50 stands for zero in the data rows.
How far apart are the two rows of each pair, measured in a hidden way? 0 means very close, and 20 very far. Two or three weighted sums of its numbers give each row a place; it is the straight-line distance between the places.
array([53, 50, 43, 50, 53, 38, 41, 50, 42, 53])
array([49, 57, 46, 40, 52, 43, 33, 54, 42, 48]) -> 2
array([55, 47, 66, 54, 58, 50, 59, 54, 54, 36])
array([46, 46, 33, 51, 42, 66, 55, 46, 55, 62]) -> 8
array([48, 67, 48, 54, 55, 61, 53, 57, 45, 66])
array([52, 49, 58, 50, 44, 50, 55, 55, 54, 45]) -> 7
array([37, 52, 61, 51, 59, 58, 67, 44, 52, 46])
array([46, 58, 42, 54, 42, 70, 52, 52, 45, 63]) -> 3
array([50, 63, 42, 52, 44, 57, 53, 50, 49, 61])
array([47, 40, 50, 55, 60, 31, 45, 44, 49, 45]) -> 15
array([66, 65, 42, 59, 44, 35, 27, 48, 34, 67])
array([59, 46, 47, 49, 31, 55, 48, 57, 56, 52]) -> 7
array([47, 44, 59, 49, 67, 33, 49, 38, 49, 41])
array([41, 39, 57, 45, 59, 36, 57, 36, 48, 47]) -> 11
array([60, 56, 52, 56, 46, 56, 39, 65, 50, 39])
array([61, 46, 63, 53, 58, 41, 57, 54, 51, 38]) -> 10
array([61, 47, 44, 52, 29, 54, 47, 54, 57, 58])
array([38, 50, 59, 52, 67, 49, 67, 42, 53, 43]) -> 11
array([52, 41, 30, 40, 38, 36, 41, 43, 49, 56])
array([65, 58, 54, 60, 41, 51, 35, 58, 51, 48]) -> 11
array([43, 63, 55, 51, 62, 63, 55, 51, 52, 53])
array([52, 53, 60, 50, 51, 55, 44, 62, 48, 45]) -> 12
array([46, 44, 34, 42, 32, 39, 45, 48, 44, 58])
array([39, 39, 64, 51, 69, 35, 53, 40, 42, 41]) -> 8
array([44, 42, 57, 61, 61, 30, 50, 39, 50, 46])
array([39, 45, 54, 44, 61, 43, 39, 52, 41, 50]) -> 2
array([44, 51, 58, 60, 62, 55, 63, 49, 52, 50])
array([64, 62, 55, 53, 46, 61, 40, 65, 49, 50]) -> 5
array([43, 65, 49, 53, 53, 66, 51, 58, 45, 57])
array([48, 56, 43, 46, 44, 58, 61, 49, 52, 62]) -> 10
array([53, 38, 67, 58, 60, 46, 62, 52, 56, 39])
array([39, 39, 62, 50, 64, 27, 57, 40, 48, 39]) -> 3
array([54, 43, 68, 55, 58, 50, 57, 59, 54, 38])
array([36, 50, 67, 57, 66, 53, 67, 39, 52, 49]) -> 7
array([42, 52, 45, 48, 45, 59, 59, 43, 59, 64])
array([42, 54, 39, 48, 46, 64, 64, 42, 56, 65]) -> 2
array([54, 42, 65, 55, 59, 47, 55, 55, 57, 38])
array([50, 66, 42, 55, 51, 63, 47, 53, 39, 56]) -> 5
array([48, 53, 45, 48, 45, 41, 31, 54, 41, 51])
array([56, 39, 68, 52, 64, 51, 54, 48, 54, 36]) -> 11
array([34, 36, 54, 39, 62, 39, 59, 42, 51, 43])
array([48, 44, 56, 49, 63, 31, 58, 42, 47, 39]) -> 3
array([40, 40, 57, 45, 62, 36, 58, 37, 49, 40])
array([48, 50, 46, 47, 53, 40, 35, 49, 42, 55]) -> 5
array([46, 56, 39, 48, 39, 60, 54, 44, 56, 59])
array([43, 56, 38, 50, 40, 63, 49, 43, 52, 64]) -> 2
array([35, 37, 63, 44, 68, 42, 58, 41, 46, 32])
array([41, 57, 53, 53, 63, 56, 65, 42, 50, 51]) -> 8
array([60, 60, 56, 40, 47, 63, 46, 68, 46, 38])
array([48, 43, 32, 38, 37, 40, 42, 40, 51, 58]) -> 9
array([50, 58, 36, 50, 34, 63, 60, 41, 57, 66])
array([40, 46, 40, 45, 43, 61, 61, 43, 54, 57]) -> 5
array([57, 41, 68, 36, 59, 49, 67, 51, 45, 26])
array([43, 55, 33, 52, 43, 60, 54, 48, 55, 58]) -> 14
array([50, 48, 28, 39, 39, 40, 43, 37, 50, 59])
array([59, 42, 71, 35, 62, 51, 63, 50, 54, 23]) -> 6
array([44, 43, 54, 48, 64, 33, 49, 40, 51, 44])
array([54, 43, 69, 64, 55, 47, 48, 50, 50, 42]) -> 17
array([58, 46, 43, 52, 31, 53, 47, 56, 56, 56])
array([50, 43, 70, 56, 59, 48, 58, 54, 51, 30]) -> 7
array([50, 59, 43, 45, 38, 62, 57, 45, 54, 57])
array([60, 43, 45, 51, 32, 56, 46, 58, 62, 52]) -> 8
array([39, 51, 49, 51, 52, 61, 60, 44, 54, 53])
array([46, 42, 35, 40, 39, 38, 46, 43, 52, 57]) -> 2
array([43, 42, 37, 65, 35, 39, 33, 45, 52, 82])
array([44, 32, 37, 35, 43, 53, 42, 45, 44, 48]) -> 4
array([55, 60, 39, 59, 44, 51, 54, 45, 52, 64])
array([56, 62, 48, 48, 50, 41, 28, 49, 40, 55]) -> 9
array([47, 37, 34, 41, 46, 43, 44, 43, 53, 59])
array([51, 49, 63, 60, 55, 52, 47, 58, 53, 46]) -> 13
array([50, 50, 35, 46, 41, 43, 44, 47, 51, 60])
array([37, 49, 38, 64, 40, 64, 49, 42, 56, 75]) -> 6
array([47, 67, 52, 56, 52, 65, 48, 54, 42, 55])
array([50, 54, 45, 48, 56, 40, 33, 54, 45, 53]) -> 15
array([50, 73, 48, 87, 43, 49, 36, 48, 50, 77])
array([65, 52, 45, 56, 27, 52, 47, 56, 56, 61]) -> 11
array([47, 36, 72, 48, 61, 51, 65, 53, 53, 39])
array([63, 62, 39, 58, 45, 39, 29, 49, 40, 63]) -> 12
array([49, 45, 47, 45, 50, 43, 38, 52, 41, 51])
array([54, 40, 68, 46, 59, 51, 64, 56, 51, 27]) -> 4
array([56, 41, 69, 55, 53, 49, 54, 56, 58, 36])
array([59, 53, 55, 56, 49, 55, 45, 65, 49, 44]) -> 5
array([53, 50, 38, 49, 50, 40, 36, 52, 42, 61])
array([44, 52, 48, 48, 49, 58, 60, 45, 57, 52]) -> 9
array([51, 45, 64, 55, 53, 47, 52, 56, 56, 38])
array([43, 37, 57, 46, 62, 34, 52, 38, 57, 45]) -> 12
array([50, 43, 35, 42, 35, 44, 43, 40, 45, 61])
array([45, 68, 47, 53, 55, 61, 45, 51, 47, 55]) -> 10
array([65, 55, 53, 28, 53, 62, 54, 61, 49, 26])
array([48, 43, 59, 46, 65, 35, 59, 39, 51, 41]) -> 1
array([44, 50, 46, 43, 53, 50, 41, 55, 43, 54])
array([51, 40, 61, 52, 53, 51, 54, 56, 52, 36]) -> 4
array([39, 34, 63, 45, 61, 33, 54, 42, 48, 38])
array([58, 53, 51, 53, 45, 57, 40, 63, 48, 51]) -> 2
array([40, 44, 62, 57, 61, 55, 64, 41, 59, 48])
array([51, 42, 69, 53, 56, 43, 62, 49, 58, 37]) -> 6
array([48, 56, 38, 48, 47, 46, 34, 54, 41, 54])
array([50, 40, 35, 41, 38, 37, 47, 43, 50, 55]) -> 10
array([45, 43, 40, 41, 50, 40, 46, 45, 47, 53])
array([53, 44, 42, 46, 34, 58, 40, 54, 58, 49]) -> 4
array([55, 46, 49, 52, 34, 57, 49, 52, 54, 49])
array([69, 67, 56, 58, 50, 52, 36, 59, 43, 57]) -> 5
array([68, 44, 72, 18, 60, 59, 76, 54, 51, 10])
array([62, 46, 47, 52, 30, 52, 45, 52, 53, 56]) -> 10
array([56, 43, 55, 52, 42, 50, 48, 53, 58, 46])
array([32, 60, 57, 67, 63, 51, 64, 43, 52, 53]) -> 2
array([49, 64, 38, 56, 50, 61, 49, 52, 52, 58])
array([36, 41, 58, 80, 63, 24, 33, 42, 52, 71]) -> 9
array([41, 50, 51, 57, 59, 51, 63, 40, 50, 54])
array([63, 43, 41, 46, 31, 50, 48, 56, 52, 55]) -> 6
array([37, 52, 63, 49, 70, 55, 71, 42, 60, 44])
array([44, 37, 34, 42, 40, 39, 48, 44, 48, 54]) -> 10
array([53, 43, 74, 57, 60, 42, 59, 47, 56, 36])
array([48, 51, 45, 69, 51, 40, 33, 57, 47, 66]) -> 12
array([37, 51, 60, 58, 64, 57, 68, 44, 49, 45])
array([46, 49, 63, 56, 63, 54, 68, 44, 58, 47]) -> 7
array([51, 43, 38, 42, 42, 43, 41, 47, 51, 60])
array([49, 50, 71, 61, 59, 37, 50, 54, 57, 43]) -> 8
array([46, 58, 45, 56, 53, 38, 34, 52, 40, 57])
array([57, 51, 49, 17, 56, 55, 50, 52, 41, 30]) -> 12
array([51, 36, 63, 54, 54, 50, 60, 53, 55, 36])
array([60, 36, 44, 31, 35, 63, 55, 54, 49, 41]) -> 8
array([49, 50, 40, 50, 45, 56, 59, 36, 50, 62])
array([47, 58, 47, 24, 62, 73, 69, 51, 42, 38]) -> 5
array([42, 49, 38, 28, 43, 71, 65, 44, 51, 51])
array([50, 42, 39, 45, 38, 42, 41, 46, 44, 56]) -> 13
array([56, 55, 53, 60, 36, 52, 35, 61, 46, 54])
array([48, 41, 34, 34, 39, 37, 45, 43, 45, 57]) -> 15
